One vector is turned by the same rotation once a step. Each row is the vector after some number of steps, and that number follows the row.
The counts run from 0 to 225.
[155 143 153 167 144 128 159  94 135  84 132 136 142  89  81  92 173 128
 166 123 168 133  96 113 104 109 126 156 155 145 154 115 112 104 127  87
  90 110 120 130 113 167 110 182 122 118  92 109 102  92 152 128 108 119
 124 154 148 111 151  91 104 101  80 115  87]	59
[140 137 132 166 124  91 138 111 147  93 142 146 148  81  94 109 113 182
 199 122 195 139  76  80 127  83 152 152 121 138 135 139 118 108 131  89
 120 146 136 140 122 168 105 136 145 140  69 119 149 110 117 116 117 114
  97 157 138 118 128  89 122 116 100 112 114]	158
[131 141 115 186 110 101 131 106 172 104 124 140 138 109 131  99 155 136
 195 107 192 146 107 106  86  84 129 144 132 138 151 107  85 112  91 114
 100 152 121 158 125 167  79 131 120 112  79 113 128 127 100 113 113  88
 151 146 135 120 151  94 112  96 120 108 105]	8
[128 141 151 164 123  87 117 119 134  88 124 124 147  89  88  78 159 136
 168 125 181 149 107  85 105  49 154 139 158 151 164 103 125 105 115 108
  78 144 117 137 133 127 108 185 109 136  93 161 128 108 118 123 145 110
 159 146 126 127 145 111 120 138 114 115 113]	94
[121 163 148 167 147 109 135  95 151  84 127 127 162 105 111 136 145 160
 191 125 162 137  91 106 122 108 143 170 163 129 181 139  97 102 147  56
 103 146 141 123 132 153 115 163 133 131 115 113 130 117 111 147 122 126
  90 140 150 118 125  79 104 109  92 120 109]	172
[116 141 136 195 124  83 141 121 160 104 115 152 148 108 138 129 145 159
 192 119 193 150  89 105 103  88 151 154 139 115 181 113  69 111 116  80
 119 161 127 137 149 170  95 110 124 139 106 136 132 127  93 136 118 107
 118 146 159 117 129 110 123 110 107 104 116]	0
[162 116 145 182 121  74 120 107 150  82 126 142 146  73 117  89 151 135
 167 113 181 156  93 104  80  75 134 147 112 130 146 101 103 120 132 112
 100 127 110 138 123 155 103 150 122 141  83 127 142 103 118 117 140  93
 134 157 154 103 152 100 119 149 117 123 136]	109
[123 128 144 156 146 125 141  85 137  72 141 133 129 110 109 106 163 132
 175 121 178 135 115  89 100  99 130 167 162 145 169 146  88 100 121  80
  94 139 133 141 115 176 101 173 113 119  88 105 122 101 113 128 105 103
 129 145 137 138 154  83  84  95 103 118  97]	180
[130 136 144 191 132 109 155 107 139 103 118 141 147 112  90 128 159 143
 181 160 187 110  92 106 116  96 151 157 176 130 177 112 119  83 130  81
  85 131 124 136 149 136 111 163 115 131 117 137  95 109 119 160 117 146
 129 143 155 115 137  97 109 117 101 121  93]	70
[131 157 137 165 117 122 138  98 167 113 136 123 148 101  69  86 159 162
 195 100 157 170  90 113 119  89 134 159 130 151 134 122 120 133 125 117
 106 152 111 125 104 143  89 162 138 105  75 106 106 124 129 117 108 100
 136 157 118 112 154  80 134  87 106  96 100]	27
[149 141 146 158 133  94 145 109 131  86 134 116 136  70 102  92 181 139
 159 144 186 145 114  94 101  64 160 149 158 146 175 121 126 131 130 116
 103 164 100 140 131 138  95 165 105 105  89 134 126 111 141 122 102 115
 134 150 141 131 148  98 103 111 111 130  97]	213
[154 135 148 165 124  86 139 122 132  94 137 119 129  68  90  86 176 146
 152 126 180 161 104 102 101  68 151 140 133 147 160 124 119 133 140 124
 103 151  91 126 126 149  96 158 113 117  74 136 121 109 150 124  97  99
 140 164 146 120 149  97 124 114 112 117  91]	214
[147 120 153 171 154  85 131  94 148  82 108 133 135  77 117  89 176 116
 162 115 174 144 121 100  90  78 146 160 151 133 183 102  90 125 124  85
  99 141 108 135 119 156  99 176 113 120  95 126 138 108 113 107 136  96
 144 151 130 121 138 116 104 131 124 127 137]	111
[158 138 132 164 147  97 151  81 166 101 118 152 135  86  88  94 155 150
 202 122 161 137 109  92 113  90 144 158 149 132 156 113 124 130 100 114
 112 154 115 153 106 141  80 169 121 107  81  99 141 116 123 101  97 123
 117 143 122 129 155 105 133  92 121 129 133]	144
[140 145 135 174 146 109 146  96 167 108 110 142 127  91 108  99 187 134
 192 103 163 158 122 108 106  97 143 166 147 136 175 118  96 136 101 105
 119 164 102 134 115 171  84 150 112 102  88  99 114 132 120 118  90  94
 146 148 129 122 152 104 128  78 110 111 106]	10
[161 141 133 171 112  82 145 115 133  96 142 126 149  69 102 111 165 161
 170 146 181 151  81 106  95  66 143 137 131 132 155 119 136 131 147 137
 103 153 101 142 142 128  92 148 121 111  83 128 120 110 147 145  95 122
 121 154 173 106 156  81 118 125 120 117 105]	210
[133 139 133 168 127 104 143  95 159 120 129 134 135  98  75 121 154 175
 189 113 155 167  81 115 130  92 155 167 125 135 146 132 119 141 153  91
 127 174 112 118 114 137  89 151 139 102  82 106 104 127 121 145 114 105
 123 167 132 116 153  74 132  90 117  98 107]	31
[127 149 143 163 118 118 147  96 137  80 143 121 146 114  98 101 168 138
 181 140 187 135 105  87 101  76 134 152 175 147 172 115 108  93 110 128
  69 144 134 153 131 136  95 171 114 114 101 129 116 111 126 141  98 135
 141 131 143 134 166  97 100  97 110 122  90]	196
[136 132 146 182 153  98 162 100 141 115 119 147 127  94  83 132 177 139
 160 145 161 122  89 116 124 108 147 166 159 122 175 120 108 108 146  69
 106 136 102 121 139 146 101 161 110 128 115 115  79 110 128 169 109 120
 130 155 156 109 152  91 119  95 102 117  83]	67
[153 121 146 185 117  71 152 117 141 107 124 151 129  58  76 114 160 165
 169 150 181 132  85  96 110  75 155 153 134 119 152 118 134 122 153 120
  95 141  97 130 144 114  97 152 113 133  79 129 122 110 139 149 117 129
 122 166 164 110 156 100 131 135 125 121 120]	88
[130 146 139 164 138 124 140  88 141 104 131 126 141 111  98 103 174 120
 164 131 160 125  96 106 107  94 130 164 169 150 166 104  97  89 120  77
  83 131 127 149 124 158 102 193 100 117 115 118  86 105 117 151 131 105
 154 144 133 119 154  82  94 103 107 100  88]	62
[157 130 145 202 110 100 152 113 142 101 137 149 145  88  82 114 165 154
 184 152 183 123  79 106 104 101 128 146 134 131 149 113 125  93 136 117
  77 107 116 134 139 135 106 149 115 142  90 122  93 101 141 150 107 130
 130 149 174 100 155  87 127 121 102 116  91]	72
[137 142 145 163 143 113 152  88 150 110 128 140 138  98  89 116 182 123
 153 122 140 137  91 124 116 100 128 161 155 142 163 106 104 108 137  85
 101 131 109 131 123 150 101 184 105 121 113 104  77 109 135 164 119  98
 145 156 149 111 163  78 112 101 108  99  87]	63
[101 143 127 183 113 104 136  94 143 105 143 136 142 125 110 143 154 155
 183 134 170 139  73  99 110  97 135 157 149 133 157 136  83  90 134  95
  92 148 141 142 139 151 106 143 115 133 114 119 102 120  90 182 125 104
 135 150 165 122 167  74 108 105 118  93  99]	187
[136 115 137 173 122 110 152 108 123  89 138 134 136 106 103 103 144 130
 164 136 213 119  86  99  99  94 142 149 149 140 149 116  92  84 128  76
  91 122 143 147 122 172 112 157 127 121  98 132 114  92 116 128 128 113
 123 157 143 118 136  87  88 119  88 111  91]	57
[140 137 144 181 110 113 163 109 133  84 150 140 139 100  96 101 164 166
 181 142 185 147  88  97 105  88 134 145 145 133 148 131 110  99 123 140
  83 117 123 140 136 154  99 136 124 137  90 117 121  92 147 137  82 125
 118 150 167 113 172  92 123 103 102 114  87]	194
[130 138 154 171 113  74 115 112 142 102 128 137 142  79  96  98 158 146
 158 111 160 163  86  97 106  58 154 141 129 148 143 106 110 114 137 105
 102 139 109 129 128 136  96 170 106 140  81 143 121 113 110 142 157  84
 166 160 132 116 167  96 133 140 133  89 122]	97
[149 146 144 165 136 121 142  93 144  87 127 110 166  99  87  98 133 162
 201 130 175 147  92 107 113  86 153 166 158 140 167 114 131 130 135  91
 101 155 131 137 111 130 106 172 155  95 102 113 135 105 127 124 117 139
  92 146 138 116 128  81 103 111  93 127 113]	38
[153 142 125 204 117 103 148 106 168 121 123 141 146  99  97 120 151 170
 209 129 178 146  88 115 115  95 144 158 117 118 155 118 114 135 136 117
 111 161 104 136 129 135  86 127 145 112  81  97 114 132 117 132  98 123
 113 150 155 104 141  82 134  96 116 118 116]	19
[129 140 142 195 143  92 115 100 171  99  92 144 154 101 129 128 161 140
 191 108 150 140 101 117 109  89 146 167 153 111 195  92  90 113 122  72
 106 150 106 125 141 137  98 160 114 129 127 125 120 123  91 141 148 110
 131 135 149 103 130 112 123 130 126 115 145]	119
[142 148 136 170 144 107 148  93 147 108 132 125 155  93  89 132 153 155
 172 132 146 146  67 124 111 101 148 175 139 125 155 111 103 124 161  69
 116 130 122 122 128 144 107 164 137 117 115 107 103 100 130 161 124 115
  97 161 159  95 151  68 100 114  97 103 104]	51
[133 162 136 195 115 108 147 117 178 129 113 137 152 109  99 127 161 160
 210 108 159 168  88 132 125  99 142 156 122 124 159 109 105 122 128 102
 108 153 113 119 134 148  93 129 135 126  95 113  94 137 118 139 102 102
 127 144 146  96 144  90 146  87 104  96 105]	15
[149 122 149 199 147  92 142 107 165  90  99 155 138  91 124 116 154 138
 196 126 188 126 111  96 102  95 154 161 157 118 189 106  97 111 117  82
 105 138 113 134 137 153  97 145 125 127  99 122 132 115  95 117 125 119
 118 147 152 117 130 124 121 122 113 140 145]	123
[150 126 133 166 147 103 150  93 132  90 123 131 144  98 105 123 148 138
 173 147 189 115  86 110 101 101 148 167 162 129 174 120 101 112 145  61
 106 144 131 153 127 148 109 172 132  98 111 112 112 102 120 147 130 135
  99 160 152 112 133  80  79 115  95 124 104]	54
[132 144 125 173 133 111 144  91 165 103 110 135 136 102 125 106 174 129
 195 114 181 144 118 102 100  88 144 156 152 144 179 112  87 120  94 103
 102 169 110 161 116 163  82 148 114 102  94 111 118 134 103 111 106 100
 148 143 123 131 142 100 115  83 118 116 111]	9
